One turn moves every row onto another: examples first, then more rows asked:
K885: -2.983,-0.214,-0.364,-2.941,-0.058,-1.505,4.098,-1.670,0.287,0.427,2.955,1.813,-2.831,-0.108,0.511,-0.273
K324: -1.536,-1.262,-0.794,2.288,-1.230,2.004,1.297,0.500,-2.737,-2.158,1.769,-1.327,-4.506,-0.321,0.799,-2.752
K700: -0.033,-0.008,-0.633,-0.557,1.701,-1.077,0.407,-1.081,4.328,0.009,0.588,2.949,2.504,-0.879,1.596,-1.573
K667: -2.147,-1.512,0.317,-2.075,0.716,-1.876,3.738,-1.751,0.180,0.166,4.117,0.208,-2.267,0.539,1.898,0.876
K518: 0.335,-2.147,-1.601,-0.625,-1.397,0.850,3.206,1.342,-2.115,-1.889,-2.062,0.688,-2.340,0.855,2.322,-4.467
K850: -2.067,-0.746,-1.320,1.654,-1.695,2.061,1.515,0.644,-2.509,-1.900,1.046,-0.003,-4.741,-0.406,-0.172,-3.590
K678: -0.898,0.085,0.038,1.746,2.225,-0.335,-0.765,-1.339,3.609,-0.347,3.461,0.982,1.165,-1.471,0.861,-0.278
K33: -2.934,0.940,0.915,1.578,-1.381,0.739,-0.628,0.884,-1.091,-0.518,-3.607,0.683,-4.559,-1.510,-1.133,-4.212
K268: -1.495,0.214,2.526,0.218,0.595,1.957,3.346,-1.752,0.257,2.806,-1.382,3.705,1.688,-0.088,0.231,1.443
K875: -0.843,-1.013,3.748,2.671,1.871,-0.394,-3.295,1.692,0.005,0.025,-1.410,-2.343,-1.681,0.093,1.033,-0.989
K218: -1.582,1.062,-0.214,1.604,1.667,0.077,-0.779,-1.542,3.908,-0.263,3.334,1.711,0.423,-1.795,-0.327,-0.575
K881: -0.584,-2.657,-0.563,2.148,-0.478,1.636,1.291,1.213,-2.966,-2.381,1.442,-2.071,-3.405,0.535,2.229,-2.220
K139: -1.914,-1.186,-0.344,-3.716,0.273,-2.032,4.642,-1.630,0.365,0.382,2.016,1.709,-1.769,0.545,1.670,-0.352
K206: -3.081,-0.461,0.082,-2.402,0.296,-1.334,3.721,-1.748,0.250,0.205,3.710,1.190,-3.267,-0.138,0.553,0.390
K915: -2.272,-0.632,-0.388,-3.502,0.122,-1.724,4.606,-1.606,0.435,0.431,2.237,2.076,-2.330,0.133,0.969,-0.634
K225: -1.684,0.417,0.754,0.047,-1.268,0.381,0.359,1.155,-0.870,-0.269,-5.391,1.469,-3.211,-0.829,-0.161,-4.687
K750: -1.221,-0.788,2.998,1.402,1.227,1.772,2.850,-1.583,-0.165,2.573,-0.745,1.975,2.186,0.095,1.363,2.489
K43: -1.297,1.653,-0.922,0.130,1.313,-0.009,-0.041,-1.649,4.130,0.218,1.218,3.715,0.756,-1.679,-0.589,-1.947
K721: -0.563,0.771,-0.848,-0.579,1.286,-0.698,0.601,-1.139,4.358,0.152,0.406,3.466,1.660,-1.403,0.430,-2.004
K468: -1.685,-0.685,3.177,1.901,1.259,1.996,2.379,-1.752,-0.244,2.424,0.292,1.904,1.408,-0.223,0.662,2.599
K753: -2.847,0.779,2.560,1.276,0.356,2.413,2.867,-1.816,0.212,2.906,-0.451,3.322,0.412,-0.513,-0.946,1.622
K973: 0.602,-3.080,-1.121,0.045,-0.665,0.775,2.656,1.337,-2.587,-2.135,-1.173,-0.706,-1.853,1.242,3.297,-3.720
K458: -1.201,-0.457,2.891,0.760,0.829,1.817,3.326,-1.475,0.169,2.742,-1.311,3.028,2.229,0.196,1.022,1.836
K532: -1.462,-1.847,0.259,-2.559,1.012,-2.289,3.839,-1.480,0.006,-0.137,3.271,0.082,-1.722,0.693,2.462,0.530
K516: 0.316,-1.637,3.664,1.468,1.958,-0.800,-2.480,1.959,-0.011,0.408,-3.137,-1.809,-0.609,0.770,1.941,-1.617
K230: -1.742,-0.158,-1.737,0.118,-2.011,1.891,2.392,0.884,-2.500,-1.839,-0.573,1.155,-4.307,-0.393,0.131,-4.367
K335: -2.774,-0.787,0.407,-1.862,0.331,-1.478,3.456,-1.823,-0.098,0.198,4.236,0.374,-2.932,-0.011,0.925,0.847
K819: -2.643,1.338,2.899,2.404,0.638,0.188,-3.305,1.126,0.325,0.478,-1.864,-0.163,-3.827,-1.080,-1.741,-2.098
K641: -2.290,-0.053,3.375,2.073,1.092,2.468,2.715,-1.858,-0.176,2.497,0.590,1.845,0.936,-0.543,-0.051,2.717
K102: 0.556,-2.505,1.676,0.673,0.109,-0.521,0.098,2.096,-1.258,-0.757,-4.945,-0.828,-1.133,0.507,2.879,-3.558
K160: 0.256,-2.707,2.240,2.078,0.823,-0.415,-0.555,2.087,-1.745,-0.707,-3.100,-2.502,-1.497,0.427,3.032,-2.274
K355: -2.362,-0.929,2.153,3.973,-0.227,0.790,-1.959,0.967,-1.849,-1.041,-0.864,-2.455,-4.256,-0.804,0.421,-2.048
K498: -0.384,-0.028,2.414,-0.955,0.690,-0.849,-1.276,1.842,0.806,0.755,-5.567,1.287,-1.050,0.136,0.467,-3.450
K942: -1.075,-2.208,2.434,3.430,0.306,0.267,-1.426,1.491,-1.954,-0.809,-1.629,-3.029,-2.792,-0.124,1.978,-1.585
K585: 0.443,-3.228,-0.627,1.267,-0.324,0.918,2.076,1.239,-2.721,-2.142,0.216,-1.863,-2.357,0.960,3.237,-2.765
K507: 0.579,-1.341,2.961,0.150,1.456,-1.030,-1.724,2.123,0.582,0.786,-4.789,-0.243,-0.229,0.926,1.673,-2.570
K631: -0.212,-1.055,0.987,-0.261,-0.718,-0.439,0.826,1.686,-0.989,-0.234,-5.777,0.741,-1.763,0.197,1.509,-4.282
K273: 0.055,-0.586,0.051,1.278,2.555,-0.898,-0.316,-0.937,3.586,-0.448,2.596,1.049,2.158,-1.078,1.874,-0.214
K854: -2.956,0.563,1.577,2.875,-0.991,1.094,-1.287,1.006,-1.424,-0.778,-1.693,-0.879,-4.830,-1.536,-1.054,-3.078
K162: -1.998,1.497,-0.628,0.962,1.181,-0.032,-0.235,-1.611,3.890,-0.004,2.565,2.748,0.204,-2.010,-0.825,-1.391
K957: -1.445,-1.548,0.193,-3.336,0.536,-2.154,4.276,-1.390,0.153,0.295,2.576,0.989,-1.469,0.839,2.261,0.038
K872: 0.359,-0.523,-0.138,0.179,2.469,-1.014,0.398,-0.798,3.942,-0.254,1.411,1.860,2.480,-0.931,2.283,-0.897
K726: -1.908,0.211,3.401,2.961,1.238,0.244,-3.571,1.311,-0.036,0.244,-0.877,-1.715,-2.938,-0.533,-0.497,-1.246
K617: -0.715,-1.057,-2.003,-0.621,-1.886,1.301,2.956,0.751,-2.322,-1.791,-1.802,1.305,-3.257,0.378,0.832,-4.852
K731: -2.531,1.720,2.605,0.592,-0.056,0.165,-2.425,1.137,0.723,0.683,-3.354,1.150,-3.354,-0.700,-2.245,-3.299
K783: -2.611,0.646,2.845,1.956,0.537,2.524,2.586,-2.119,-0.025,2.586,0.326,2.545,0.419,-0.553,-0.728,2.087
K919: -1.330,1.252,2.285,-0.295,0.283,-0.187,-1.431,1.394,0.857,0.679,-4.965,1.693,-2.450,-0.192,-1.065,-3.941
K403: -2.369,0.508,2.452,0.505,0.301,2.327,3.333,-1.702,0.109,2.706,-1.140,3.811,1.004,-0.409,-0.347,1.304

K225 moves to K160
K516 moves to K819
Now find these:
K230 moves to K973
K458 moves to K641
K139 moves to K667
K700 moves to K678

One turn moves every row onto another: examples first, then more rows asked:
K974: 1.882,1.112,2.009,2.456,0.734,3.491,-1.788,-1.918,0.139,-2.019,-0.765,-2.033,-3.311,1.825,-0.195,3.780,-1.983,3.387,1.583,1.931,-0.538,0.930,3.491,-4.912,0.570,2.711,0.498,0.654,-2.786,-1.169,3.157,-3.761
K119: -1.102,0.979,-0.512,-1.491,1.002,4.001,-0.129,-5.788,2.770,-1.229,-2.338,-5.044,-1.292,1.990,3.122,2.630,-0.123,-0.932,0.366,1.229,2.241,-1.257,6.536,0.244,-0.427,2.876,-4.563,0.501,-1.503,-0.869,4.061,-2.546
K249: 3.007,1.156,1.337,-2.567,3.061,2.719,0.018,-5.991,5.078,1.623,-0.122,0.040,-0.792,-0.057,2.356,3.740,-2.570,0.071,-2.628,2.815,1.945,0.547,2.344,0.220,-2.430,2.717,0.323,2.735,-0.617,0.598,6.873,-2.802
K793: -0.711,-1.436,-0.992,-3.763,5.649,4.791,0.575,-4.350,-0.213,-4.042,-1.743,-0.527,0.560,1.596,3.377,1.931,-1.597,1.014,-1.913,3.132,-1.442,-0.970,6.348,1.997,0.360,3.554,-2.129,-2.536,0.304,1.021,5.704,-2.867
K200: 3.048,-0.778,0.367,0.557,1.432,4.448,-0.953,-2.726,0.544,-2.588,0.208,-3.247,-2.576,2.963,1.352,2.077,1.184,1.222,-1.716,4.640,-1.712,1.860,0.996,3.201,-5.150,-2.449,-0.194,-2.185,-0.723,-4.305,4.715,-2.226
K613: 1.437,-2.371,-1.640,2.340,2.926,2.994,-0.502,-1.863,-0.667,-2.026,-1.214,-0.344,-2.028,0.643,0.374,0.832,0.397,2.803,0.203,5.704,1.175,4.752,2.104,0.839,-4.272,0.097,1.410,-0.026,0.568,-1.949,2.842,-3.047
K927: 2.855,-1.594,-0.015,1.736,0.945,6.315,-1.115,-0.624,1.212,-1.580,-1.034,-2.571,-3.639,2.878,2.858,4.952,-1.447,-0.369,0.464,2.805,-4.403,-1.018,0.700,1.411,-0.260,-1.906,-2.041,-1.465,-0.898,-2.857,6.110,-2.145
K813: 3.212,1.942,2.748,1.326,-0.162,4.284,-0.605,-0.996,0.507,-2.797,3.607,-0.929,-4.180,1.950,0.965,3.060,-2.549,3.347,-0.001,2.960,-3.161,-0.647,2.539,-1.072,1.230,0.682,0.028,0.152,-4.187,-0.729,3.713,-1.100
K373: -0.633,-1.670,-1.646,2.237,4.492,5.965,1.412,-3.742,0.941,-3.074,-0.555,0.169,-1.243,4.473,4.631,0.887,-2.329,3.840,-0.539,2.179,-2.362,-2.286,5.027,2.387,-4.595,-2.705,-1.000,2.775,-1.218,-0.780,1.488,-0.814
K142: -0.465,-1.309,-3.555,1.618,5.088,6.825,2.377,-2.066,0.695,-1.582,-3.433,-0.903,-1.870,3.296,0.526,2.980,-2.319,-0.152,-0.611,2.688,-0.551,-2.816,4.777,1.000,-4.519,0.424,2.739,2.274,-2.983,-2.215,5.513,-3.027
K405: -1.656,1.269,-1.579,-1.038,6.736,5.547,-2.611,0.720,1.368,-0.475,-2.034,2.727,1.107,1.884,3.446,1.522,-2.888,2.628,-1.608,3.181,0.095,-2.091,6.283,-0.647,-1.037,4.468,-0.440,0.955,-2.029,-0.471,3.964,-0.375
K214: 1.692,0.667,0.467,-1.210,2.765,0.883,-2.911,-3.876,4.939,2.573,0.811,0.972,-2.107,1.284,1.027,2.159,-2.287,-1.217,-3.714,2.717,3.574,-0.549,1.706,0.227,2.008,1.155,-0.332,0.953,-0.323,-1.136,5.090,-1.101
K831: 2.323,-2.409,-1.192,1.381,3.546,5.950,-0.813,-0.289,1.227,-3.419,-4.223,-1.509,-2.516,2.784,2.188,0.962,0.844,1.648,-0.947,2.952,0.755,3.021,3.812,-0.627,-4.833,-0.119,0.987,0.880,2.010,-3.187,4.053,-2.048
K672: -0.286,2.626,0.227,-0.840,4.800,6.656,-0.938,-1.297,2.683,-0.786,-2.119,-2.363,0.160,1.125,4.996,3.969,-1.113,1.448,-0.928,1.723,0.371,-4.487,5.303,-0.545,-1.294,3.897,-4.090,0.898,-2.780,-0.389,5.723,0.095
K717: 0.602,-0.748,-0.678,-1.977,-0.032,1.580,1.008,-7.860,2.351,-0.115,-0.579,-2.177,-2.681,0.486,0.267,3.504,-1.337,-0.414,-2.057,3.414,1.090,-1.909,1.583,2.279,-1.759,-3.150,-1.253,-1.364,-1.897,-0.232,4.476,-0.913
K807: 3.664,-2.401,-0.407,0.424,1.074,5.212,-1.071,1.640,0.620,-2.642,2.083,-0.758,-3.680,2.497,2.398,3.073,-2.396,1.617,-0.468,3.752,-4.113,0.175,0.960,2.340,0.889,-1.269,0.141,0.209,-1.529,-0.615,3.922,0.282
K636: -0.581,-2.176,-1.764,-2.220,2.128,0.807,-2.042,-6.121,1.113,-0.024,-0.309,2.071,-1.035,2.382,-0.846,1.588,-2.982,1.831,-3.025,3.947,0.417,0.620,2.367,1.502,-1.849,-3.142,1.812,-1.369,-0.866,-0.196,1.877,-1.770
K803: 1.738,0.648,1.298,3.939,3.692,5.835,-1.885,-0.786,0.482,-2.608,0.427,0.466,-2.209,2.381,2.472,2.950,-2.952,3.970,1.024,0.700,-0.898,-0.982,4.626,-3.715,0.408,2.564,0.548,3.785,-1.081,-0.508,2.087,-2.104
K81: -0.141,-0.103,0.900,-1.285,3.250,1.981,-5.179,-4.053,2.945,-0.062,1.034,1.886,-2.623,2.591,2.578,0.125,-1.733,0.344,-3.393,2.160,1.955,-0.931,4.376,1.269,2.897,-0.028,-2.782,-1.423,0.131,-2.770,2.353,-0.130
K660: -0.370,-1.254,-0.750,-2.803,4.363,3.575,-2.864,-4.024,0.166,-3.638,-0.376,1.524,-2.088,1.867,2.882,-0.183,-1.676,0.468,-1.611,2.776,-0.445,-1.673,7.706,3.099,1.694,2.517,-2.313,-2.371,-0.094,-2.371,3.185,-0.264
K738: -2.637,1.661,-0.011,2.611,3.025,7.259,-0.429,-2.480,1.728,1.875,-2.363,-1.144,-0.305,3.397,1.259,4.617,-1.189,1.519,-1.203,2.371,0.430,-1.101,2.045,-1.944,-3.996,-1.357,-0.214,-0.434,-3.158,-1.294,6.026,-5.951
K77: -1.986,0.995,-1.373,-1.103,3.337,6.217,-1.622,-0.993,3.447,-0.170,-2.648,-2.109,-0.027,2.365,4.932,0.678,-0.285,-0.440,-1.454,2.128,2.754,-0.728,6.739,1.072,-0.761,4.061,-4.282,1.428,-0.228,-2.177,5.406,-1.025
K409: 1.183,1.892,1.028,2.964,2.392,4.772,0.778,-1.755,0.624,-3.489,-3.327,-2.262,-2.369,2.234,0.039,1.004,0.687,2.408,-0.929,2.970,2.402,1.998,4.659,-4.145,-2.912,2.015,1.179,0.258,-0.576,-2.410,4.849,-3.542
K609: 1.633,-0.567,0.906,-4.410,4.933,4.130,0.201,-5.703,2.507,-1.536,-1.345,-2.320,1.456,1.645,3.309,4.565,-2.083,1.338,-2.274,2.215,-0.560,-0.074,4.274,0.589,-2.966,3.689,-0.748,0.640,-0.119,1.645,6.580,-4.045
K478: 0.298,1.148,0.482,3.533,4.776,3.430,-0.417,-0.582,-0.853,-3.521,0.726,-1.023,-0.278,3.040,-0.290,0.674,-0.116,4.344,-1.857,3.353,2.790,1.396,3.531,-2.622,-1.906,2.025,2.292,1.757,-0.506,-0.367,2.278,-2.802
K869: -1.163,-0.670,-0.283,-3.789,1.370,1.211,-0.162,-6.408,2.090,-0.355,2.141,0.871,-2.380,3.803,-0.428,2.199,-4.251,0.347,-1.587,3.340,-1.334,1.137,2.561,2.442,0.291,-0.450,1.551,0.797,-2.447,1.910,3.766,-3.414
K143: -1.730,-0.617,-0.699,-3.613,3.973,3.753,-2.529,-1.920,2.509,0.957,2.219,3.497,-0.673,4.943,2.024,0.413,-4.244,1.391,-3.679,3.614,-1.080,1.642,2.721,2.982,-0.499,0.349,1.441,1.922,-1.098,0.300,4.388,-2.194
K732: -1.813,0.425,-1.504,-2.589,4.980,6.191,-3.144,0.587,3.086,0.761,0.069,1.672,0.068,3.905,4.104,-0.465,-2.300,0.851,-3.332,3.205,1.012,0.411,5.068,2.599,-1.512,3.008,-0.774,2.493,-0.066,-2.011,5.259,-0.819
K989: -0.830,0.209,0.121,-2.490,-0.222,1.507,0.968,-8.638,2.299,-1.342,-0.178,-2.918,-2.829,2.072,0.959,3.312,-2.145,-0.468,0.451,2.168,0.331,0.133,4.660,1.176,0.148,0.458,-1.781,0.063,-2.500,1.401,3.709,-3.585
K229: -1.223,-1.715,-2.894,1.903,3.166,2.856,-1.368,-0.715,-0.724,-1.175,1.764,-3.145,0.376,5.137,1.861,1.423,-1.890,2.782,0.398,3.720,-0.707,-3.636,2.108,2.038,-0.156,-1.694,-0.781,0.681,-1.498,0.014,0.525,0.462
K36: -1.669,0.581,-1.322,-1.627,5.543,3.126,-2.522,-2.547,0.555,-0.823,0.065,4.807,0.466,3.016,0.868,-0.691,-3.094,3.350,-4.055,4.343,0.170,0.178,5.194,0.917,-2.305,0.435,2.188,-0.062,-1.509,-0.788,2.202,-1.007
K633: -0.065,2.634,0.357,0.949,0.517,4.888,-4.506,-3.306,1.288,2.576,1.101,-1.893,-1.837,1.516,0.300,3.549,-0.685,2.341,1.957,3.045,0.546,-1.539,3.059,0.276,-5.065,0.901,1.152,0.915,-4.401,-3.257,2.637,-2.906
K538: 2.855,-2.038,-0.316,0.460,3.084,6.442,-0.074,1.318,1.367,-3.950,-0.044,-1.693,-2.108,4.242,3.233,0.919,0.375,1.630,-3.354,3.839,-1.843,1.306,1.774,2.308,-3.156,-2.576,-0.069,-0.309,0.875,-1.906,4.586,0.130
K971: 3.152,2.246,1.709,2.673,1.821,7.145,0.550,-0.360,1.031,-3.229,1.282,-1.276,-3.726,2.973,2.097,3.412,-2.366,0.363,-0.272,1.283,-3.053,-4.110,3.551,-0.477,0.884,1.336,-0.267,1.785,-2.862,-2.365,5.973,-0.588
K533: 1.475,0.133,-0.147,-1.509,1.242,4.356,0.062,-5.451,3.464,0.100,-2.249,-4.073,-2.462,-0.326,3.580,5.425,-1.210,-0.080,0.614,1.598,0.384,-3.783,3.307,0.828,-1.819,0.596,-3.985,0.452,-2.419,-0.572,5.288,-0.170
K767: -1.408,2.116,-1.147,3.489,-0.153,3.483,-0.255,-1.755,-0.043,1.489,2.452,0.471,-2.006,-0.135,1.299,0.801,-1.107,1.710,2.303,6.147,0.499,-1.775,1.937,2.070,-0.856,-0.435,-1.121,-0.069,-2.969,-0.266,2.678,0.005

K803 moves to K971
K793 moves to K609
Now find these:
K409 moves to K974
K989 moves to K869
K142 moves to K738
K717 moves to K636

